In the rows, zero is written as 128.
Rotation paths and how fast each direction turns (degrees per step)
Each turn is a multiple of 5 degrees from 10 to 175, or 0.
Each row of a path follows its step; steps can be skipped.
Rotation 1:
step 0: [123 125 132 132 131 124 127 121 145 116 119 129 128 139 129 113 135 133
 134 118 130 139 131 130 135 137 143 126 128 138 133 139 132 124 131 131
 142 132 129 124 128 113 130 118 123 131 132 122 117 100 120 123 124 124
 125 129 113 120]
step 1: [125 124 138 133 128 135 127 123 130 131 117 134 121 125 132 132 147 126
 130 117 139 121 138 128 124 141 153 125 131 137 122 130 121 104 135 135
 130 138 123 119 118 128 132 125 124 132 119 128 130 124 128 132 135 130
 132 127 121 107]
step 2: [137 126 133 140 116 138 129 131 130 139 119 141 130 134 134 133 127 134
 130 125 134 112 135 120 127 139 130 122 123 140 136 123 125 129 125 117
 131 131 119 120 123 122 128 118 129 125 117 126 112 105 125 129 125 135
 130 146 113 119]
step 3: [131 116 136 133 130 136 115 126 141 139 127 128 132 137 133 133 134 138
 120 122 135 122 131 119 109 129 149 132 116 130 123 134 116 134 122 128
 135 147 134 124 145 123 131 123 127 129 126 131 116 125 128 122 140 126
 126 137 122 123]
step 4: [124 122 140 138 130 123 126 125 150 137 138 140 125 122 132 142 131 128
 125 113 142 111 125 120 121 133 127 125 121 144 127 136 132 138 132 128
 128 130 135 122 123 122 130 121 144 140 142 135 128 114 135 128 126 126
 138 130 127 119]
step 5: [135 108 129 125 124 129 130 122 143 138 117 134 141 134 122 126 128 137
 138 117 130 118 121 126 128 128 128 117 115 124 128 152 128 128 132 123
 141 137 125 114 119 117 129 133 128 137 138 128 130 122 134 124 140 133
 121 122 123 120]
step 6: [123 122 137 127 117 122 117 114 144 130 129 135 142 124 127 137 134 129
 143 128 132 132 135 133 118 134 129 130 126 124 119 140 139 122 136 129
 144 134 131 134 114 122 120 118 124 130 127 139 121 114 122 134 138 113
 136 132 121 115]
step 7: [132 131 118 123 119 137 130 129 129 124 138 133 138 118 125 134 148 122
 142 114 145 119 124 125 123 132 141 120 120 123 115 134 133 121 129 114
 140 134 120 124 124 124 136 128 134 133 129 127 116 124 123 130 124 128
 122 131 111 113]
step 8: [124 136 128 121 119 133 118 135 137 131 126 132 123 141 130 131 123 134
 129 121 138 130 136 138 117 128 137 127 126 124 119 128 140 135 124 124
 135 148 112 125 122 116 125 113 132 142 122 124 113 106 131 132 131 137
 121 125 124 117]
step 9: [120 121 132 135 122 120 122 123 135 121 130 135 127 136 128 133 145 145
 131 117 135 134 131 123 123 137 142 112 133 125 122 126 125 129 125 135
 122 141 125 128 140 113 126 132 147 132 131 136 119 121 122 126 129 142
 132 128 118 110]
step 10: [116 128 146 127 110 130 127 125 136 122 124 119 128 132 119 129 129 142
 121 118 138 119 131 122 133 126 138 120 124 139 131 138 121 129 139 121
 137 141 123 120 120 126 120 128 135 136 125 126 134 113 136 126 112 133
 131 140 126 111]
step 11: [125 135 138 144 129 127 113 121 144 128 113 134 141 139 127 128 138 136
 127 124 127 124 130 138 116 138 127 131 119 129 130 135 116 130 136 125
 135 137 126 110 126 121 136 138 129 121 126 135 125 122 126 139 123 130
 120 131 117 110]
Speeds:
[133 128 126 130 128 126 133 127 128 128 130 130 129 127 129 126 131 128
 128 126 131 127 128 125 131 129 123 125 128 128 125 124 128 127 127 124
 127 124 127 126 131 126 125 130 131 127 130 130 129 126 127 126 125 129
 131 130 126 128] : 145
[130 129 129 130 130 130 132 131 126 130 126 129 127 127 130 131 125 128
 130 128 128 126 129 129 128 128 123 128 127 127 127 128 128 130 130 127
 126 131 122 122 124 126 131 129 127 130 127 127 131 128 128 130 126 129
 124 127 130 127] : 120
[130 131 128 128 126 128 129 131 127 126 127 124 124 129 127 126 130 128
 131 125 126 132 128 128 129 132 131 127 131 131 128 125 126 129 124 132
 128 133 128 126 126 129 127 126 130 125 126 129 128 127 129 128 128 130
 128 133 127 127] : 45
Rotation 2:
step 0: [119 119 140 128 129 127 129 119 138 132 141 123 115 141 134 140 134 130
 117 126 133 133 115 125 110 130 118 125 124 141 139 130 118 126 122 131
 124 121 122 124 130 137 134 137 116 131 133 129 127 119 134 121 130 116
 126 130 138 133]
step 1: [123 133 137 108 129 131 117 120 130 122 115 125 137 132 132 122 125 128
 135 129 130 124 129 139 122 138 132 133 121 132 122 132 116 117 115 136
 136 130 122 127 128 138 123 134 125 121 122 106 130 132 122 122 120 139
 128 120 140 134]
step 2: [120 104 139 140 127 122 121 122 133 135 124 123 133 137 134 129 142 125
 121 133 131 124 133 122 120 117 126 118 115 122 129 127 123 130 121 118
 126 116 126 127 115 126 123 126 133 118 131 128 132 125 138 134 127 128
 129 127 135 149]
step 3: [115 124 135 123 125 132 118 118 145 131 126 114 120 143 127 120 125 137
 132 122 130 127 119 141 128 128 126 134 124 138 122 113 126 127 123 129
 138 128 117 131 127 135 130 132 114 134 131 125 142 134 136 134 121 126
 135 138 134 114]
step 4: [130 113 138 134 132 129 128 129 143 135 131 132 144 131 134 136 124 118
 129 121 119 135 121 134 114 132 126 130 117 123 136 133 115 127 125 123
 128 138 133 135 121 143 122 141 120 116 123 126 127 131 126 125 132 132
 122 115 141 135]
step 5: [121 123 140 125 127 129 111 121 127 126 128 108 114 135 135 113 129 127
 126 135 131 128 127 130 120 143 123 127 121 133 124 136 128 124 120 126
 124 129 127 116 121 139 130 130 134 130 123 124 137 135 144 123 136 137
 125 141 126 140]
step 6: [117 112 133 130 131 127 134 124 138 130 118 120 141 135 117 130 139 115
 133 121 127 127 124 137 132 123 127 135 112 132 128 124 123 129 123 116
 147 127 117 133 130 120 117 128 130 137 127 117 130 145 128 129 127 135
 120 125 132 131]
step 7: [124 114 126 134 134 129 121 127 147 134 130 126 124 133 142 127 115 136
 127 122 126 135 125 133 119 133 111 127 120 124 116 119 120 130 142 127
 122 130 128 126 114 134 122 119 122 132 134 137 137 132 128 123 135 137
 134 139 139 139]
step 8: [129 128 133 129 133 126 125 118 137 138 127 120 119 131 131 134 130 132
 118 116 130 131 116 131 125 137 128 136 119 139 130 137 131 120 118 118
 126 132 118 122 145 136 128 147 122 134 127 123 133 139 134 123 131 135
 108 121 134 127]
step 9: [121 109 132 112 125 129 128 133 133 127 116 122 135 125 139 121 133 122
 123 128 126 135 138 129 122 141 115 122 121 124 120 126 120 132 134 135
 126 135 128 127 126 124 119 123 129 125 123 104 126 141 126 122 137 131
 124 123 130 140]
step 10: [122 117 132 129 133 112 124 117 133 129 129 117 124 130 136 127 133 137
 128 118 130 118 125 133 130 120 119 124 117 130 121 130 129 138 118 111
 129 105 130 122 137 135 123 129 127 141 139 131 136 135 126 128 126 128
 128 135 131 144]
step 11: [126 117 132 124 132 132 128 135 136 131 113 129 128 126 133 137 125 136
 125 119 138 127 120 136 118 134 124 135 122 126 116 118 131 129 126 134
 126 149 114 130 126 124 120 134 116 131 139 120 147 137 126 134 125 122
 126 122 139 122]
Speeds:
[131 126 129 128 130 128 127 131 133 123 129 128 129 127 126 126 131 129
 126 127 133 132 131 126 129 125 126 127 126 127 129 129 127 126 127 130
 125 127 133 129 125 129 126 126 129 127 129 129 128 128 127 127 133 129
 130 124 129 127] : 145
[128 132 129 131 129 126 128 127 132 128 127 132 124 132 129 126 129 128
 128 129 126 131 124 127 127 130 125 129 128 123 130 129 129 127 132 130
 127 130 130 130 131 129 132 133 124 127 128 127 127 129 127 129 128 127
 127 128 128 126] : 90
Rotation 3:
step 0: [139 119 124 127 110 119 129 127 129 135 130 126 122 122 121 122 128 133
 113 126 134 134 124 133 124 132 121  98 128 131 121 138 119 127 128 129
 140 118 128 136 115 144 133 129 120 120 128 137 122 132 119 116 122 140
 130 118 135 124]
step 1: [135 115 137 135 115 137 141 117 124 128 143 136 126 130 125 120 126 125
 132 122 135 134 129 137 135 121 118 109 117 132 117 115 135 135 116 118
 123 134 120 131 127 132 133 141 139 129 121 121 125 133 127 128 133 143
 121 113 123 128]
step 2: [127 131 139 125 134 134 133 118 123 126 141 115 130 135 133 136 121 128
 150 134 126 139 126 123 120 122 124 132 124 139 115 125 127 141 124 129
 127 145 125 128 118 133 132 148 130 110 125 129 131 138 138 125 122 131
 137 124 136 115]
step 3: [128 134 133 127 141 120 134 122 115 137 138 123 129 123 113 149 128 142
 126 124 128 118 128 135 109 120 125 132 123 141 125 136 128 122 136 133
 131 129 123 132 115 143 126 123 125 118 130 136 113 141 129 126 132 129
 135 117 137 129]
step 4: [141 129 122 131 138 129 142 125 130 132 145 131 125 126 124 129 130 115
 122 125 137 121 121 141 122 125 130 131 123 133 123 142 138 123 129 121
 139 110 118 134 128 143 135 125 140 120 120 123 124 110 138 125 142 132
 129 116 122 136]
step 5: [131 131 124 127 117 129 127 127 145 121 144 129 135 130 126 138 150 124
 135 143 131 142 133 130 123 122 139 126 119 122 118 125 130 126 129 130
 144 132 122 123 126 133 135 136 134 109 121 124 141 117 125 110 128 134
 129 125 126 135]
step 6: [124 134 138 132 118 129 132 123 133 123 131 130 127 128 126 142 128 129
 122 125 121 123 131 132 124 114 130 129 118 113 122 133 117 117 125 142
 118 138 124 106 114 140 128 138 141 124 116 131 129 134 113 121 115 134
 135 124 135 137]
step 7: [135 129 120 123 128 123 134 124 121 123 124 131 117 136 137 125 117 120
 124 124 139 131 113 132 135 122 124 122 122 129 110 148 128 123 129 148
 113 121 133 126 113 146 142 132 125 127 130 139 125 129 127 119 125 127
 138 120 123 126]
step 8: [134 113 127 131 122 127 130 128 123 121 139 125 136 133 121 132 136 133
 127 115 132 148 124 140 123 130 136 109 128 122 117 131 131 136 123 132
 131 131 119 140 117 148 137 124 112 130 134 133 134 127 127 130 134 140
 125 116 113 119]
step 9: [136 126 144 125 124 135 140 121 134 120 146 121 130 118 134 123 119 127
 129 123 127 134 128 137 117 122 124 118 131 133 127 123 117 140 113 122
 144 131 122 134 113 141 126 140 131 133 111 123 132 135 124 129 119 143
 120 130 134 124]
step 10: [126 132 122 115 123 140 135 117 124 132 147 139 124 128 122 133 119 129
 135 129 130 130 126 124 122 112 108 128 122 147 118 125 126 128 130 126
 128 128 134 134 118 126 133 146 123 112 123 132 116 142 122 117 131 128
 132 127 134 132]
step 11: [120 126 135 131 139 134 134 128 114 133 138 122 124 142 110 135 128 135
 132 126 119 119 129 136 125 120 117 134 122 120 119 139 131 127 131 128
 126 127 125 132 127 137 141 135 126 106 131 126 125 123 140 129 144 137
 134 108 124 127]
Speeds:
[128 123 125 127 126 125 129 128 126 128 128 130 131 130 127 125 125 124
 130 127 128 128 130 128 128 131 126 126 126 126 127 128 124 132 125 130
 129 129 131 127 127 128 125 128 124 132 128 127 127 131 127 126 123 130
 129 126 125 127] : 45
[127 126 125 127 128 128 126 128 131 130 130 125 128 130 129 130 133 131
 128 127 125 130 129 123 123 128 127 126 128 123 127 127 128 128 129 126
 125 125 128 129 125 127 127 128 126 126 129 128 126 127 131 127 127 128
 132 130 126 124] : 130
[128 130 127 128 131 126 126 129 129 128 130 128 128 124 126 130 127 125
 125 128 126 124 127 130 126 130 127 126 129 127 129 126 129 129 131 129
 127 126 128 126 124 129 123 132 128 129 129 130 130 132 126 126 126 128
 127 131 135 126] : 110
[125 130 129 128 128 129 130 129 128 131 126 129 129 126 128 131 122 130
 133 131 126 126 128 127 130 128 125 130 127 126 125 130 130 124 131 134
 124 128 126 128 129 128 128 128 126 127 128 130 130 131 131 130 126 128
 127 126 125 125] : 85
